In the rows, 128 means zero.
Named moves (each a turn or a mirror), then the moves between two rows, first move first; the first pair answered
move H:
[122 180 136  66 121 158 115 118 126 118 129  69 154 145 127 162 121 162
 154 170 129  99  69] |-> [116 183 137  71 120 161 112 116 124 113 127  75 155 144 127 158 122 155
 149 174 130  92  59]
[187 153  68  60  92 146 149 186 110 148 119 103 120 159 114 157 159 149
 167 115 145 134 168] |-> [ 85 182 116 152  59 154  47 108  88 137  99 173 122 133 149 124 159 120
 105 142 123  91  96]
[110  70 149 116 151  90 158 131 112 117 149  98 154 135 164  90 140 181
 158 125 133 161 138] |-> [ 76  78 163 146 140  93 126 104 108 113 144 118 151 125 174  84 137 174
 139 134 128 147 117]
[ 86 153 172 138 118 128 111  83 118 142 118 119 169 178 139 129 109 155
  79 144 130 123  90] |-> [145 134 142  80 139 124 172 126 126 150 126  76 172 192 122 150 106 168
 114 131 145 154 138]
move D:
[ 80  90 145  82 114 123 159 158 103 146 148 109 169 165 119 154 142 174
 141 104  98 145 107] |-> [ 80  91 150  80 115 119 155 157 107 149 144 104 172 160 123 163 143 166
 132 108 108 138 108]
[158 111 104 143 117 113 117 157 147 138 116 130  92 105 136 129 154  64
 117  99 129 149 143] |-> [143 128 104 144 110 122 101 159 132 147 101 140  92 113 140 139 154  54
 110 119 132 135 127]
[117 100 146 141 140 105 128 127 141 109 151 125 156 128 106 107 118 128
 136 115 106 168 123] |-> [ 99 114 164 145 121 103 114 121 145 131 128 124 170 137 126 131 125 106
  99 135 127 148 106]
[159  88 180  82 144 114 166 156 162 153 141  57 159 154 144 163 147 125
 111 133 163 151 145] |-> [109 144 143  83 112 166 107 151  97 170 101 102 155 187 135 175 158 129
 114 182 161 109  90]
move U:
[118 147 133 109 154 115  72  67 155  61 151 137 162 116 133  96 109 151
 116 108  81 124  91] |-> [117 125 154 124 162 113  82  67 162  66 160 143 163 117 132  91 114 156
 110 102  79 140 105]
[144 145 119  98 123 116 134 131 137 127 120 116 127 132 126 149 125 142
 138 132 131 127 125] |-> [128 136 142 133 118 103 117 118 149 131 111 131 123 117 138 141 130 120
 113 133 141 128 130]
[154 141  58  85  91 117 139 102  74 161  54 126 171 164 146 159 144 127
 145 161 145 107  87] |-> [119  69 145 184 106  86 148  86 112 187  65 153 164 136 169 140 166  95
  86 145 147 156 136]
Pairs:
(2 to 3 moves a pair)
[157 169  77 113 120 137  94  85 133  85 133 151 132 104 151 122 118 132
 140  91 149 104 124] |-> [146 136 115 162 131 114 101  86 156 104 134 162 125  88 158 116 133 109
 112  84 157 134 155] : H, U
[223 168  55  47 149 128 163 151 151 106 150  80 108 117 118 146 117 129
 175 123 134 115 132] |-> [ 75 119 222 194 129 112  97  76 150 152 144 140 138 120 174 130 148 115
  45 152 135 135 105] : H, U, D
[108  84 173 117 178 130 160  82 176 110 156  80 162 144 157 130 104 168
 113 148 136 148 135] |-> [ 83 112 128 132 172 176 113  76 130  85 154 131 135 158 125  95 105 198
 160 157 100 135 107] : H, D, D
[146 108 121  94 135  95 174 155 154 150 111  74 141 133 104 143 123  87
 157 111 123 151 149] |-> [127 100 142 138 128  82 163 140 165 159  98 100 134 112 120 137 126  55
 122 114 128 149 153] : U, U
[125 114 125 152 127 143 150 158 110 153 104 141 112 136 116 136 146 113
 148 141 141 150 150] |-> [134 126 112 122 120 143 154 161 108 148 101 125 118 142 119 145 141 121
 155 145 140 134 145] : D, D, U
[117  94 162 186  92  86 131 147 148 134  99 159 151 121 133 120 128  82
 106 120 135 113 110] |-> [127 134  98 134  88 129 119 164  94 114 107 168 142 154 101 109 117 127
 173 122 110  93  83] : D, U, U
[145 107  81 123 104 125 159 183 118 137  90 117 137 112 113 156 135  98
  98 126 170 100 148] |-> [141  96  62 145 123 138 146 170 106  98 123 152 118  99  90 102 127 129
 146  96 127 114 155] : D, H, D
[132 108 130 129 167 140 146 148 140 119 157 104 125 151  72 100 123 154
 162  87 110 155 147] |-> [ 86 155 130 165 141 151  81 103 119 107 132 137 122 139  92  92 122 133
 138 109  98 110  85] : H, U, U
[ 80 103 147 194 126 149 101 109 138 131 138 147 120 154 114  54 174 141
 142 142 119 164 145] |-> [135 181  78  81 104 137 106 106 154 103 114  74 145 147 137 106 138 121
 139 155 157  81  97] : U, D, U
[162  99  94  80 148 112 192 171 117 129 164  82 107 140 112 110 125 139
 152  78 118 185 217] |-> [172 141  47  43 130 132 176 174 101 117 149  76 108 143 108 123 110 136
 172  96 118 150 185] : U, U, U
[132 125 136 135 125 118 127 109 148 108 153 137 140 124 114  82 115 159
 116 104  87 135  87] |-> [116 159 126 122 107 134 115 119 127 137 115 137 147 144 125 117 122 148
 102 141 107 110  59] : H, D, D
[ 90  89 213 162 129 126 127 137 138 136 136 112 142 131 151 105 127 153
  93 125 112 167 122] |-> [129 115 157  92 131 139 132 140 132  89 157  83 148 139 127  95 102 201
 152 109  85 144  98] : U, H, D
[164 110  99 179 142 136 138 170 116 136  81 155  89 124 100  99 154 115
 178 126 145 131 186] |-> [137 143  92 188 125 146 102 142  98 127  65 177  87 120 111  95 143 107
 166 145 138 101 144] : U, H
[107 128 176 168 101 153 107 109 143 120 105 172 176 129 162 139  84 124
 124 145  96 114 103] |-> [139  98 177 162 121 138 135 114 168 101 131 158 171 113 158 119  78 136
 144 112  82 140 139] : D, D
[ 88 156 106 169 111 152  79 121 101 123 107 183 107 119 119 118 141 100
 123 142 121 113 106] |-> [127 154  82 158 114 136 114 151 120 142  88 163  92 107 119 145 147  63
 120 135 148 118 139] : H, U
[105 126 148  64  86 135 132 110 110 110  94 129 148 159 151 135 140 134
 140 150  96  96 132] |-> [109 117 155  61  87 126 137 109 118 113  92 117 156 151 157 142 142 125
 127 150 105 100 137] : D, D, D
[146 159  90  85 131 149 134 149  99 125 111 117 127 146 104 131 118 146
 158 139 127 112 108] |-> [117 130 117 172 131 143 105 132 109 124 109 177 103 110 105  93 135 118
 140 122 107 133 130] : U, D
[135 147  99  91 108 136 116 132 129 125  96 130 145 127 127 156 127 134
 152 142 153 118 114] |-> [114 140 113 128 104 139  89 106 127 105 108 157 135 109 132 123 122 136
 144 136 128 111 105] : D, H
[123 125 146 119 124 120 111  91 160  86 139 105 133 115 140 100 104 135
 122 104 129 102 105] |-> [116 104 172 125 128 108 134 107 169 118 137  94 144 127 145 117 115 128
  97 115 147 127 124] : H, D, U
